kesev: [12,-3,-25,8,17]
Duzi: [10,-11,-12,-6,9]
zapip: [-35,-34,-34,-50,-51]
mos: [8,8,8,8,-12]
all zapip: [-34] => 1 2
all Duzi: [-6] => 3
all mos: [8] => 0 1 2 3

golar: [-44,20,-44,13,-44]
Papu: [-21,-20,-21,3,-21]
zapip: [-28,12,11,37,-22]
fika: [13,13,13,13,14]
dipuf: [14,14,-45,14,-45]
all fika: [13] => 0 1 2 3
all dipuf: [14] => 0 1 3
all golar: [-44] => 0 2 4
all Papu: [-21] => 0 2 4
all zapip: [12] => 1
all zapip: [37] => 3

mos: [33,-30,-3,-3,33,-47,-1,-21,-3]
kesev: [-13,12,-37,5,17,-25,-24,-31,19]
zapip: [-6,-20,-20,34,34,-6,-19,9,34]
golar: [-48,-48,-48,5,-14,-23,-26,-14,-14]
nusod: [-4,-30,-27,-4,35,37,25,-16,20]
fika: [-3,-9,40,16,18,-15,-4,-27,-32]
Papu: [-3,-4,-29,-4,-3,11,-3,-4,-3]
all zapip: [34] => 3 4 8
all mos: [-47] => 5
all Papu: [-3] => 0 4 6 8
all golar: [-14] => 4 7 8
all golar: [-48] => 0 1 2
all zapip: [-6] => 0 5

zapip: [-31,3,-35,-22,-30,-18,-25,52,30,52,53,54,-14,54,-24,14,0,52,52,-22,-39,-13,17]
nerad: [8,-13,8,5,1,5,8,6,5,3,6,3,4,1,6,-10,6,0,5,8,7,-9,-12]
golar: [9,14,9,6,7,5,8,7,10,12,6,12,4,11,15,15,-3,15,2,15,-2,23,22]
fika: [11,-12,12,8,11,7,9,6,-6,-13,9,-12,6,-14,9,-7,3,-14,8,7,14,-7,-9]
musef: [9,-2,8,6,7,5,8,7,10,12,6,12,4,11,6,-20,5,9,6,9,6,0,-25]
fufef: [8,-13,8,5,7,6,8,-6,5,3,6,3,4,1,6,-10,6,0,5,8,7,-9,-12]
all golar: [15] => 14 15 17 19
all zapip: [52] => 7 9 17 18
all zapip: [-13] => 21
all nerad: [1] => 4 13

fika: [-2,-11,-1,-42,-42,-1]
Duzi: [60,-3,60,60,60,-3]
nusod: [59,-3,-3,-2,-3,9]
all fika: [-1] => 2 5
all fika: [-2] => 0
all nusod: [-3] => 1 2 4
all fika: [-11] => 1
all Duzi: [60] => 0 2 3 4
all Duzi: [-3] => 1 5
all nusod: [-2] => 3

fika: [3,3,-1,3,3,-3]
Duzi: [-19,13,-1,-19,3,-3]
musef: [7,3,1,2,20,13]
golar: [-5,-9,-2,2,6,15]
nusod: [-41,39,1,-7,10,-23]
dipuf: [2,-13,-1,2,-3,7]
all Duzi: [3] => 4
all fika: [3] => 0 1 3 4

nusod: [-3,47,23,5,5,2]
dipuf: [1,16,11,7,1,8]
nerad: [5,5,34,-6,-8,-8]
fika: [-4,-1,12,2,-1,-4]
musef: [1,30,-9,5,4,5]
kesev: [2,-31,21,-6,-5,30]
Duzi: [-3,3,3,-3,3,1]
Papu: [-3,1,-23,12,-5,-37]
golar: [-2,-2,-26,-2,-6,-2]
zapip: [1,3,9,6,0,-8]
fufef: [-2,-9,-19,-4,1,-9]
all fufef: [-9] => 1 5
all Duzi: [-3] => 0 3
all golar: [-2] => 0 1 3 5
all fika: [-4] => 0 5
all nusod: [-3] => 0

nerad: [-20,8,-31,18]
fika: [48,48,47,48]
golar: [-36,-17,-13,8]
all fika: [48] => 0 1 3
all nerad: [8] => 1

Duzi: [33,19,42,35,-16,24,24,43,24,24,35,35]
fika: [14,25,-12,-33,0,-29,-4,44,-3,32,36,-32]
nusod: [14,-10,1,14,-12,11,-12,14,-18,5,-17,-12]
Papu: [29,32,14,4,32,6,4,4,13,-26,12,0]
all nusod: [-17] => 10
all Papu: [32] => 1 4
all Duzi: [35] => 3 10 11
all nusod: [14] => 0 3 7
all Duzi: [43] => 7

fika: [22,24,29,34,40,45,49,51,0,55,56,52,55,48,41,38,37,31,26,22,18,14,11,7,6,5,3,2,3,1,2,1,-1,0,1,-1,1,0,0,0,-1,-1,0,1,0]
Papu: [22,24,29,34,40,45,49,51,55,55,56,52,55,48,41,38,37,31,26,22,18,14,11,7,6,5,3,2,3,1,55,49,51,50,46,43,20,19,14,11,8,6,4,4,3]
zapip: [22,24,29,34,40,45,49,51,55,55,56,52,55,48,41,38,37,31,26,22,18,14,11,7,6,5,3,2,3,1,55,49,51,50,46,43,37,28,26,22,16,14,11,9,7]
kesev: [1,0,0,0,0,0,0,0,1,0,1,0,0,0,0,0,1,1,0,0,0,0,2,0,0,1,0,2,1,0,2,2,1,6,8,9,13,17,19,24,29,34,37,43,48]
Duzi: [37,39,41,47,49,57,55,57,47,54,51,38,39,31,30,25,21,16,12,9,7,6,5,2,2,2,0,1,0,1,0,0,0,0,0,0,0,0,0,0,0,0,1,0,0]
all fika: [1] => 29 31 34 36 43
all kesev: [34] => 41
all kesev: [0] => 1 2 3 4 5 6 7 9 11 12 13 14 15 18 19 20 21 23 24 26 29
all kesev: [1] => 0 8 10 16 17 25 28 32

nusod: [12,30,-17,20]
mos: [34,-6,-23,24]
fufef: [43,43,-4,-4]
zapip: [-12,-5,43,21]
Papu: [42,-16,-8,21]
dipuf: [-12,42,-16,11]
Duzi: [42,21,42,21]
musef: [-18,-12,-23,20]
fika: [31,45,12,-26]
golar: [12,4,-34,14]
nerad: [34,-28,6,15]
all Duzi: [42] => 0 2
all fufef: [43] => 0 1
all fufef: [-4] => 2 3

golar: [18,-18,15,15,15]
musef: [18,17,35,17,36]
nusod: [18,18,14,18,10]
all golar: [15] => 2 3 4
all nusod: [18] => 0 1 3
all nusod: [14] => 2
all musef: [35] => 2
all musef: [17] => 1 3
all musef: [36] => 4
all musef: [18] => 0

fika: [-26,-17,44,17,24]
Duzi: [-5,-36,-35,34,17]
fufef: [-36,-36,-36,-36,-36]
musef: [-28,-4,43,14,26]
golar: [31,-6,-35,50,14]
all fufef: [-36] => 0 1 2 3 4
all fika: [24] => 4
all Duzi: [-36] => 1
all Duzi: [17] => 4
all musef: [43] => 2

fika: [4,1,-18,-9,-33,13,10,-9,16,-59,44,-28,-56,-34,10,-41,-37,-34,-38,-59,-3,34,17,28,-9,-15,8,-5,3,14,-6]
fufef: [-55,7,5,-22,-22,-5,12,-57,8,13,2,-13,-33,-13,16,-59,7,3,-5,5,10,16,17,29,16,25,2,7,18,16,27]
nerad: [4,1,-18,-9,-33,13,10,-13,-34,26,44,-41,0,-34,10,-41,-37,-34,-38,-14,-27,-8,56,22,-32,6,0,0,-26,-17,0]
dipuf: [4,1,-18,-9,-33,13,10,-13,16,26,44,-28,0,-34,10,-41,-37,-34,-38,-59,-3,34,17,28,-53,-15,8,-5,20,0,-24]
all fufef: [-55] => 0
all fufef: [5] => 2 19
all fufef: [16] => 14 21 24 29
all fika: [-9] => 3 7 24
all nerad: [-34] => 8 13 17
all fika: [1] => 1

musef: [-5,16,62,3,21,23,-15]
kesev: [-4,-42,-44,-42,-4,-42,-2]
mos: [15,29,-44,23,-50,-42,-2]
nerad: [-24,13,51,26,8,19,-22]
golar: [-28,4,4,20,-27,5,0]
Duzi: [-3,16,-46,36,27,10,-23]
fufef: [-28,4,4,20,-27,-39,-3]
fika: [7,16,62,3,7,7,-7]
all kesev: [-4] => 0 4
all fika: [16] => 1

zapip: [-6,-5,-55,6,-6]
Duzi: [-17,-17,-17,-10,1]
kesev: [31,-14,24,3,-8]
all Duzi: [-17] => 0 1 2
all zapip: [-6] => 0 4
all Duzi: [-10] => 3

zapip: [19,-6,-6,-19,-6]
Papu: [17,29,7,2,9]
mos: [20,35,-1,-11,17]
fufef: [39,-12,3,8,16]
nerad: [39,-12,1,-60,32]
dipuf: [16,16,3,16,16]
all fufef: [16] => 4
all dipuf: [16] => 0 1 3 4
all fufef: [3] => 2
all zapip: [-6] => 1 2 4

mos: [-10,14,17,17,16,-23,3,-23,3]
fufef: [-20,-3,-36,-20,24,-11,25,-26,-11]
nerad: [2,-36,-36,-9,-12,25,-36,-17,-36]
all mos: [3] => 6 8
all mos: [16] => 4
all nerad: [-36] => 1 2 6 8
all nerad: [-12] => 4
find: [-10,14,17,17,16,-23,3,-23,3] => mos
all nerad: [-9] => 3
all mos: [17] => 2 3

nerad: [1,-12,15,-3,-1,27]
Duzi: [-3,13,36,-22,60,-9]
dipuf: [-3,13,36,-8,3,-33]
nusod: [-16,60,4,59,60,60]
fufef: [12,13,36,13,13,-18]
all fufef: [13] => 1 3 4
all Duzi: [13] => 1
all nusod: [60] => 1 4 5

Papu: [11,3,-20,19,-20,-39,11,44,-31,-25,-8,-20,22,-2,-20,11,33,-37]
nerad: [40,3,-51,19,38,-39,6,44,-31,-25,31,16,32,7,33,-28,-12,23]
mos: [3,-51,19,38,-39,6,44,-31,-25,31,16,-39,7,33,-28,-12,23,-8]
fufef: [-39,-39,6,7,-31,44,31,7,33,7,33,-28,-12,23,-8,-20,22,-2]
kesev: [-51,19,38,-39,6,44,-31,-25,31,16,-39,7,33,-28,-12,23,-8,-20]
fika: [-39,6,44,-31,-25,31,16,-39,7,33,-28,-12,23,-8,-20,22,-2,-20]
zapip: [6,44,-31,-25,31,16,-39,7,33,-28,-12,23,-8,8,22,-2,-20,11]
Duzi: [19,38,-39,6,44,-31,-25,31,16,-39,7,33,-28,-12,23,-8,-20,22]
golar: [44,-31,-25,31,16,-39,7,33,12,-12,23,-8,-20,22,-2,-20,11,33]
all fufef: [33] => 8 10
all Papu: [11] => 0 6 15
all fufef: [7] => 3 7 9

kesev: [-8,-2,-8,-8,-2]
Papu: [-32,-32,-32,15,15]
Duzi: [-31,-10,-13,29,34]
zapip: [-32,10,25,15,-43]
dipuf: [-9,-14,-9,-9,4]
nusod: [4,-9,-10,-8,-20]
nerad: [-3,2,-10,0,-51]
golar: [-27,-33,-33,-33,-33]
musef: [-2,-9,-6,-2,37]
mos: [-2,-27,33,-6,15]
fika: [8,34,10,-8,9]
all Papu: [-32] => 0 1 2
all kesev: [-8] => 0 2 3
all dipuf: [-9] => 0 2 3
all golar: [-33] => 1 2 3 4
all nusod: [-10] => 2

kesev: [-52,56,59,-60,61,-61,60,-57,54,-52,49,-30,-43,-41,-39,-38,-38,37,37,38,38,-39,-39,38,-10,36,-35]
mos: [-52,56,59,-60,61,-61,60,-57,54,-52,49,46,-43,-41,-39,-38,-38,37,37,38,38,-39,-39,38,38,36,-35]
Papu: [29,-30,-29,27,-25,22,-18,13,-8,2,3,34,-12,-16,-19,-21,-22,23,23,22,20,-18,-15,13,11,8,-6]
fufef: [20,-17,-16,15,-16,33,-17,40,-23,-23,-28,-30,32,33,34,34,40,-23,-23,-27,-24,-43,31,40,47,48,-48]
zapip: [-38,39,39,30,40,41,39,37,37,-34,37,30,-26,-24,39,-18,-14,11,8,30,4,-3,-3,2,3,37,3]
all fufef: [-48] => 26
all zapip: [39] => 1 2 6 14
all zapip: [30] => 3 11 19
all fufef: [33] => 5 13
all fufef: [40] => 7 16 23

nerad: [14,-3,2,-14,5,-4,4,3,-8,-8,9,2,-8,8,-3,7,17,2,-9,2,-9,-15,19,-3,-4,-4,-16,-14,-19,6,4,9,3,0,-22,25,-23,3,-8,-16,-7,-15,10,-3,8,-6,-12,9,2]
Papu: [17,-11,-1,-12,2,-31,3,4,-5,-5,10,3,-11,8,-12,0,8,-1,-2,8,-10,-9,19,-4,-8,-4,-20,-14,-15,12,0,-12,1,6,-24,23,-26,7,-10,-17,-10,-14,18,3,-4,-7,-2,1,4]
musef: [27,-32,-11,-15,-5,-25,1,9,-5,5,15,-6,-20,13,-43,-16,-10,-9,19,16,-25,2,18,1,-23,-5,-29,-20,-2,24,-14,-16,-10,10,-28,18,-29,21,-31,-20,-21,-13,29,19,-27,-3,27,18,11]
Duzi: [0,-4,-9,-30,8,-28,11,3,-4,-12,7,-3,-5,15,1,24,34,8,-20,-15,-24,-36,12,15,-20,-6,9,-4,-17,1,8,-7,-1,-24,-22,22,-9,8,-25,-28,-10,-19,-1,-2,35,4,-17,-9,-1]
fika: [-3,-7,-5,-40,12,-34,15,6,-8,-14,6,-3,3,20,10,31,41,12,-28,-22,-23,-53,15,21,-26,-8,7,2,-23,-2,15,-3,-1,-28,-23,22,-10,2,-25,-31,-15,-27,-3,-10,42,5,-34,-16,-4]
zapip: [-2,13,-23,3,2,-20,3,-8,12,-12,13,0,-14,-1,-14,21,24,3,-8,-5,-12,-2,5,-1,-6,-1,25,-13,-4,6,-2,14,2,-22,-18,13,-4,20,-12,1,9,0,2,20,24,3,13,9,4]
kesev: [27,-32,-11,-15,-5,-7,1,9,-5,5,15,-6,-20,13,-43,-16,-10,-9,19,16,-25,2,18,1,-23,-5,-29,-20,-2,24,-14,-16,-10,10,-28,18,-29,21,-31,-20,-21,-13,29,19,-27,-3,27,18,11]
golar: [0,12,-26,4,1,-17,3,-8,12,-10,14,-1,-22,-1,-21,18,21,1,-3,-3,-15,2,4,-1,-6,-1,26,-16,0,7,-5,-15,0,-22,-18,14,-5,22,-16,-17,8,-9,3,23,22,5,21,11,5]
nusod: [24,-29,-1,-31,2,-31,7,11,-11,0,10,-5,-10,19,-24,-5,4,-3,5,6,-26,-19,18,10,-21,-7,-30,-17,-13,14,-4,-11,-7,2,-30,23,-27,11,-36,-24,-23,-22,19,1,-5,0,2,0,5]
dipuf: [11,21,-13,13,2,-16,-1,-10,10,-9,10,5,-26,-6,-14,10,16,-1,0,10,-2,19,5,-12,18,2,11,-29,-3,3,-5,-18,6,-9,-14,21,-9,18,-4,-7,14,7,0,14,16,1,19,5,7]
all fika: [22] => 35
all zapip: [13] => 1 10 35 46
all nerad: [-8] => 8 9 12 38
all nerad: [2] => 2 11 17 19 48

nerad: [1,18,7,-4,0,-2,14]
fufef: [7,5,-11,-2,-6,-16,-13]
zapip: [0,0,0,-13,-16,-49,0]
Papu: [-40,17,-14,17,23,17,-40]
musef: [22,-9,13,0,13,0,24]
kesev: [0,13,-5,13,8,-1,-21]
fika: [6,6,-11,0,0,-13,-15]
nusod: [-3,4,-4,4,1,5,-11]
Duzi: [-3,10,-12,7,1,4,-25]
mos: [-6,30,17,17,17,30,30]
golar: [13,0,29,-12,-8,-26,19]
all musef: [13] => 2 4
all kesev: [-5] => 2
all musef: [0] => 3 5
all Papu: [17] => 1 3 5
all nerad: [0] => 4
all mos: [30] => 1 5 6

